50 stands for zero in the data rows.
Two rows play each game, the first against the second. How much does the first row win by? 15 is about a draw, 30 a big win and 0 a big loss. Wins can go round in a circle: one row can beat a second, the second a third and the third the first. Each row has two weighted sums of its numbers, A and B, taken from their middle values. A row wins by its A times the other's B, less its B times the other's A.
[66 56 65 34 31 34 39 75 83 42 32 65 36 63 56 51]
[72 66 63 37 66 69 75 68 56 72 47 51 41 62 59 64] ~ 10
[32 35 40 69 57 43 42 43 28 36 75 31 51 34 51 32]
[25 28 33 79 38 31 26 37 29 34 39 32 35 33 31 34] ~ 16
[36 28 41 68 71 44 39 44 30 71 55 34 81 57 52 34]
[63 75 69 40 44 64 56 68 52 68 53 44 84 58 56 72] ~ 15
[53 76 57 41 52 64 84 56 41 74 60 36 62 69 72 56]
[74 91 58 39 47 73 70 58 67 44 51 46 48 36 57 75] ~ 15
[48 52 55 47 68 78 79 61 39 69 70 36 73 59 61 52]
[54 56 60 62 56 48 33 58 51 51 64 49 50 50 53 76] ~ 14
[29 34 40 79 38 36 26 38 32 43 42 34 40 38 35 38]
[23 25 29 79 36 26 27 32 32 33 33 32 34 31 29 28] ~ 15
[38 46 51 57 53 49 37 54 39 71 64 40 91 63 57 52]
[25 50 73 33 51 59 57 55 60 62 62 64 70 95 55 46] ~ 7
[32 26 36 79 47 30 29 32 31 49 35 32 43 45 37 32]
[64 69 63 37 59 68 76 65 58 68 41 53 51 69 55 61] ~ 18
[41 36 04 25 42 54 57 48 68 47 07 89 14 30 26 34]
[30 31 37 76 55 36 32 36 31 50 43 34 48 40 45 29] ~ 15
[67 50 39 32 83 58 54 63 44 52 40 73 15 64 53 46]
[46 68 49 38 47 65 65 56 59 54 46 55 59 50 57 73] ~ 17
[58 83 65 40 68 65 59 61 41 43 63 47 82 60 67 66]
[77 61 63 32 55 61 95 55 55 54 46 43 52 62 51 49] ~ 12
[45 39 55 68 60 46 36 46 38 69 50 38 66 63 56 50]
[49 48 62 67 44 46 30 49 45 62 53 46 49 44 42 72] ~ 13
[59 56 56 27 40 49 51 28 84 25 35 74 50 45 27 46]
[30 26 30 78 44 37 27 35 30 50 36 32 43 44 32 31] ~ 15
[54 58 65 27 57 26 36 56 82 33 42 79 50 69 49 25]
[45 52 54 35 53 67 85 61 42 67 65 41 71 68 56 44] ~ 15
[36 28 39 76 47 37 27 42 31 51 34 33 42 42 41 36]
[88 70 61 35 56 69 68 52 60 54 42 45 52 66 44 60] ~ 15
[40 67 45 30 43 41 52 45 59 45 55 70 75 74 61 54]
[70 61 61 58 49 54 40 52 49 69 42 41 51 67 57 62] ~ 14
[49 65 76 45 61 71 70 62 34 39 94 37 76 49 67 63]
[35 28 38 70 66 40 33 41 32 73 42 34 66 69 47 33] ~ 15
[66 72 73 42 52 57 55 55 50 66 66 45 72 53 58 75]
[50 67 65 40 49 66 84 53 41 62 61 36 74 63 60 58] ~ 15
[57 60 56 56 47 49 35 59 45 68 63 43 78 65 63 73]
[38 34 46 70 65 44 45 47 28 62 51 33 64 51 53 35] ~ 15
[50 69 64 38 58 69 86 57 48 53 52 45 54 71 55 64]
[58 61 59 65 62 60 44 54 42 44 68 38 39 32 65 66] ~ 8
[69 50 52 52 46 42 37 47 48 95 41 38 54 97 49 55]
[62 51 59 31 53 63 76 44 64 70 40 60 40 63 35 47] ~ 18
[51 51 55 64 55 58 56 56 36 65 56 34 52 51 60 54]
[70 58 65 25 50 69 57 47 71 68 47 72 34 52 26 48] ~ 7
[75 64 59 34 62 48 43 63 53 59 69 69 45 40 84 51]
[71 45 52 34 60 44 41 45 78 71 35 62 43 99 45 56] ~ 8
[70 48 79 31 51 40 52 56 76 29 55 82 64 71 67 32]
[44 41 51 66 65 50 47 52 30 70 58 33 68 57 61 45] ~ 13
[36 46 46 67 50 43 29 52 38 69 56 37 74 64 53 56]
[30 32 33 78 39 30 27 35 31 38 36 34 35 33 42 38] ~ 15
[24 19 50 32 44 43 66 66 68 33 53 74 24 56 35 35]
[30 24 29 79 35 31 26 30 29 34 31 32 30 28 29 25] ~ 14
[56 66 70 52 69 66 47 71 45 52 79 48 63 41 70 61]
[48 59 71 42 69 63 64 71 53 56 66 47 48 50 64 83] ~ 17
[56 48 54 41 58 60 75 53 40 84 58 38 57 89 62 50]
[34 44 53 75 52 48 34 57 29 42 68 37 35 33 57 50] ~ 14
[60 63 65 36 51 66 50 63 58 59 64 63 51 53 59 57]
[30 28 34 80 36 34 33 31 30 26 40 32 32 26 40 31] ~ 17
[70 47 54 33 51 55 50 53 79 49 58 78 38 54 55 63]
[27 23 30 79 46 28 27 31 30 46 27 31 37 39 32 24] ~ 15
[27 27 38 76 39 31 31 39 29 47 40 33 59 45 36 35]
[34 45 45 76 44 47 36 45 32 37 52 32 40 34 56 44] ~ 14
[46 49 58 69 47 48 38 49 33 52 64 35 50 38 61 63]
[46 65 66 55 58 53 42 54 47 64 70 44 67 60 59 79] ~ 14
[47 00 08 34 20 31 32 36 63 20 46 88 45 28 44 22]
[46 54 57 33 58 70 61 58 65 41 61 64 36 63 39 44] ~ 13
[50 46 47 34 54 58 81 41 47 72 47 38 73 99 46 41]
[80 76 59 38 46 67 67 53 59 53 39 44 63 67 58 75] ~ 15
[43 34 43 65 60 40 31 46 37 87 43 36 73 80 49 39]
[55 35 42 32 53 53 67 53 60 22 36 72 49 43 28 44] ~ 15
[45 84 64 47 61 65 58 62 53 42 70 43 52 50 67 71]
[85 51 49 33 46 48 58 31 93 38 42 70 14 27 47 66] ~ 14
[41 56 54 35 46 67 66 62 54 46 68 57 88 64 56 47]
[56 28 38 32 39 48 85 30 64 40 31 70 37 60 27 52] ~ 3
[66 47 43 35 48 61 70 53 73 54 49 58 23 80 51 57]
[40 72 52 32 38 49 28 21 49 34 43 83 56 09 18 25] ~ 13
[31 46 66 65 56 48 46 58 31 40 89 34 64 43 57 60]
[34 35 45 70 55 41 36 50 32 45 61 35 42 37 57 45] ~ 17
[63 62 60 53 51 56 48 76 43 48 82 42 48 40 61 67]
[65 65 54 38 57 64 83 57 46 70 42 38 60 69 63 53] ~ 14
[39 42 52 57 72 61 60 51 30 64 67 33 75 59 61 44]
[47 31 42 62 83 47 44 47 34 87 42 33 55 75 54 35] ~ 15
[70 82 75 39 62 57 77 60 55 49 53 41 54 52 62 72]
[56 44 50 67 58 46 36 46 47 74 42 38 56 65 49 52] ~ 15
[49 68 59 52 54 73 74 62 41 51 94 35 60 34 76 72]
[89 70 45 33 37 48 50 49 90 37 33 56 47 60 54 46] ~ 9
[68 68 57 38 53 71 74 64 49 61 51 43 73 68 58 58]
[04 22 47 34 52 44 23 26 57 35 06 98 20 42 28 33] ~ 10
[57 45 75 55 62 75 42 57 50 36 81 51 53 44 71 70]
[08 37 28 34 45 38 36 26 56 00 25 90 12 27 29 10] ~ 15
[29 24 36 78 44 28 30 36 25 27 48 31 38 28 40 26]
[51 57 63 59 52 52 37 56 45 74 57 40 63 66 58 66] ~ 15
[56 81 63 42 61 71 76 60 50 67 67 39 65 61 60 62]
[37 52 54 66 58 62 53 54 33 52 66 34 48 46 59 63] ~ 16
[40 41 35 35 38 43 40 35 70 05 46 80 44 62 32 38]
[36 35 38 76 48 37 30 42 32 46 46 35 43 39 44 43] ~ 14
[47 09 26 35 53 12 48 66 74 36 33 79 38 26 42 49]
[40 43 51 70 54 44 33 45 39 64 52 37 67 54 50 50] ~ 14
[39 56 57 42 61 61 76 67 34 60 73 39 69 52 66 60]
[46 67 71 41 63 50 56 75 52 49 54 52 61 50 57 83] ~ 13
[57 57 70 32 69 62 54 56 76 53 58 75 41 30 31 68]
[59 65 41 28 61 71 72 57 58 35 40 65 31 63 45 52] ~ 17
[62 61 76 40 61 63 49 67 72 51 48 65 44 54 71 77]
[57 45 40 34 66 49 60 53 43 94 44 40 55 99 45 38] ~ 16
[52 51 52 66 68 47 39 71 31 44 82 43 42 36 49 60]
[52 60 58 56 57 67 71 58 40 59 63 35 64 48 76 63] ~ 19
[94 77 58 34 34 51 54 41 90 52 13 47 37 50 47 76]
[58 78 61 41 62 62 64 61 52 60 54 44 64 59 67 68] ~ 15
[78 68 54 36 51 58 76 53 63 65 41 49 56 73 63 55]
[23 27 32 81 35 28 30 33 28 26 30 32 30 27 29 26] ~ 12
[61 63 66 49 74 55 55 70 49 68 60 43 40 44 62 81]
[44 48 54 66 49 47 36 53 34 68 53 38 59 61 55 56] ~ 15
[63 67 47 36 50 55 40 42 71 69 48 70 65 89 29 62]
[26 39 45 30 41 36 54 22 61 51 50 80 15 30 49 44] ~ 23
[49 58 66 55 64 58 50 54 46 46 74 43 58 43 68 79]
[57 72 55 37 55 63 63 50 54 74 42 41 69 94 58 61] ~ 16
[57 42 25 29 94 28 61 17 99 57 33 85 49 70 62 41]
[22 46 51 65 51 44 41 52 30 39 99 37 62 32 53 36] ~ 18
[59 77 69 40 46 54 35 47 65 54 34 52 48 54 60 84]
[56 50 39 29 41 52 58 55 99 41 50 80 29 52 42 49] ~ 15
[67 92 71 42 46 68 67 59 54 41 55 45 49 34 55 84]
[24 26 30 81 35 28 26 29 26 29 31 33 32 26 31 26] ~ 17
[45 25 06 35 37 16 27 48 85 26 33 96 21 59 08 12]
[62 09 38 29 38 30 35 22 63 21 15 73 40 31 31 35] ~ 29
[38 22 38 25 31 41 28 27 50 30 53 78 29 49 32 46]
[26 29 33 79 45 36 30 33 27 40 42 32 41 26 41 30] ~ 27
[16 19 28 30 27 54 26 44 48 27 15 79 22 29 34 27]
[31 53 48 71 57 54 40 53 37 40 68 33 34 27 60 50] ~ 19
[29 46 48 36 66 47 49 36 58 26 21 72 30 49 25 31]
[53 63 62 58 54 59 59 55 36 57 64 34 62 48 68 66] ~ 13
[48 43 53 31 19 46 30 39 78 47 38 79 53 31 09 61]
[68 57 42 36 57 84 84 62 65 54 51 52 42 75 53 39] ~ 7
[49 65 71 54 52 65 49 57 38 68 67 41 78 53 63 68]
[28 26 36 78 39 34 26 40 32 37 34 35 33 37 32 30] ~ 16
[31 31 32 32 38 02 45 33 67 28 28 84 44 45 09 19]
[46 30 41 76 53 43 35 42 36 62 39 34 42 52 49 39] ~ 12
[43 32 40 69 65 39 34 44 34 74 45 32 55 65 50 38]
[67 69 63 48 61 56 48 63 57 74 60 41 58 62 69 70] ~ 14
[36 40 47 32 65 64 82 51 41 66 69 44 95 78 42 37]
[48 55 54 65 49 48 33 50 40 68 57 36 55 57 60 64] ~ 18
[40 29 38 77 53 36 31 39 33 47 41 33 40 39 44 33]
[34 35 41 79 38 33 25 39 31 42 40 33 36 42 33 43] ~ 14
[43 41 50 71 55 39 34 53 36 65 43 37 39 52 53 51]
[45 43 26 27 23 11 21 27 46 36 24 82 10 28 24 61] ~ 1
[54 38 35 36 28 63 61 19 62 68 37 84 44 61 34 23]
[23 19 39 36 14 42 51 23 59 60 30 80 22 52 47 00] ~ 15
[69 44 22 24 44 39 50 84 70 34 35 80 27 23 26 52]
[49 57 62 61 52 56 48 61 35 51 70 36 50 40 75 68] ~ 24
[55 60 54 57 50 53 41 52 49 71 54 47 55 41 69 66]
[39 26 16 33 49 26 38 42 64 51 03 96 26 21 00 28] ~ 11
[46 50 57 65 48 44 36 56 37 61 50 38 81 56 54 65]
[76 61 61 48 46 48 44 57 65 69 50 47 46 57 58 73] ~ 18
[53 31 18 27 41 33 49 18 61 20 10 83 37 37 49 42]
[57 67 62 56 59 66 65 64 46 61 62 34 52 46 71 65] ~ 13
[52 51 55 61 60 58 54 61 37 70 61 36 64 60 65 49]
[72 34 69 31 48 51 51 48 81 42 52 78 41 51 38 29] ~ 16
[37 15 22 29 23 29 53 34 40 50 32 87 32 29 35 51]
[36 30 39 78 36 35 30 37 32 42 34 32 50 35 40 36] ~ 16
[49 36 43 61 72 49 46 49 35 89 48 34 70 78 54 38]
[33 24 41 78 39 33 28 38 34 41 32 33 30 35 36 35] ~ 15
[54 53 50 52 64 64 66 54 36 74 56 33 61 66 68 52]
[31 31 29 80 39 30 27 32 31 38 34 32 39 33 36 32] ~ 15
[69 71 72 46 60 62 59 69 52 73 49 43 65 66 62 66]
[58 53 56 63 69 56 46 60 42 44 59 38 31 40 74 60] ~ 14
[76 67 65 43 67 81 51 59 64 29 56 53 47 43 59 60]
[47 43 56 67 61 60 43 61 34 36 91 38 53 35 67 51] ~ 16
[32 30 42 78 51 37 34 43 29 40 53 33 49 34 46 35]
[65 40 53 35 28 49 57 74 99 63 32 85 49 47 53 31] ~ 17
[52 48 67 46 70 74 40 66 50 43 63 50 83 50 66 62]
[76 63 58 41 63 55 57 66 63 60 65 48 56 58 42 73] ~ 22
[48 44 71 35 51 65 40 53 53 61 49 62 63 53 49 64]
[22 26 29 79 41 30 30 35 29 30 36 32 32 23 29 25] ~ 18
[66 61 55 30 60 20 62 50 42 64 26 81 45 18 41 05]
[76 72 51 31 51 72 83 62 69 40 25 58 32 43 55 70] ~ 15
[70 47 59 62 58 48 38 56 50 78 38 40 46 67 58 59]
[44 56 51 35 51 58 81 55 41 66 68 45 76 70 64 47] ~ 16
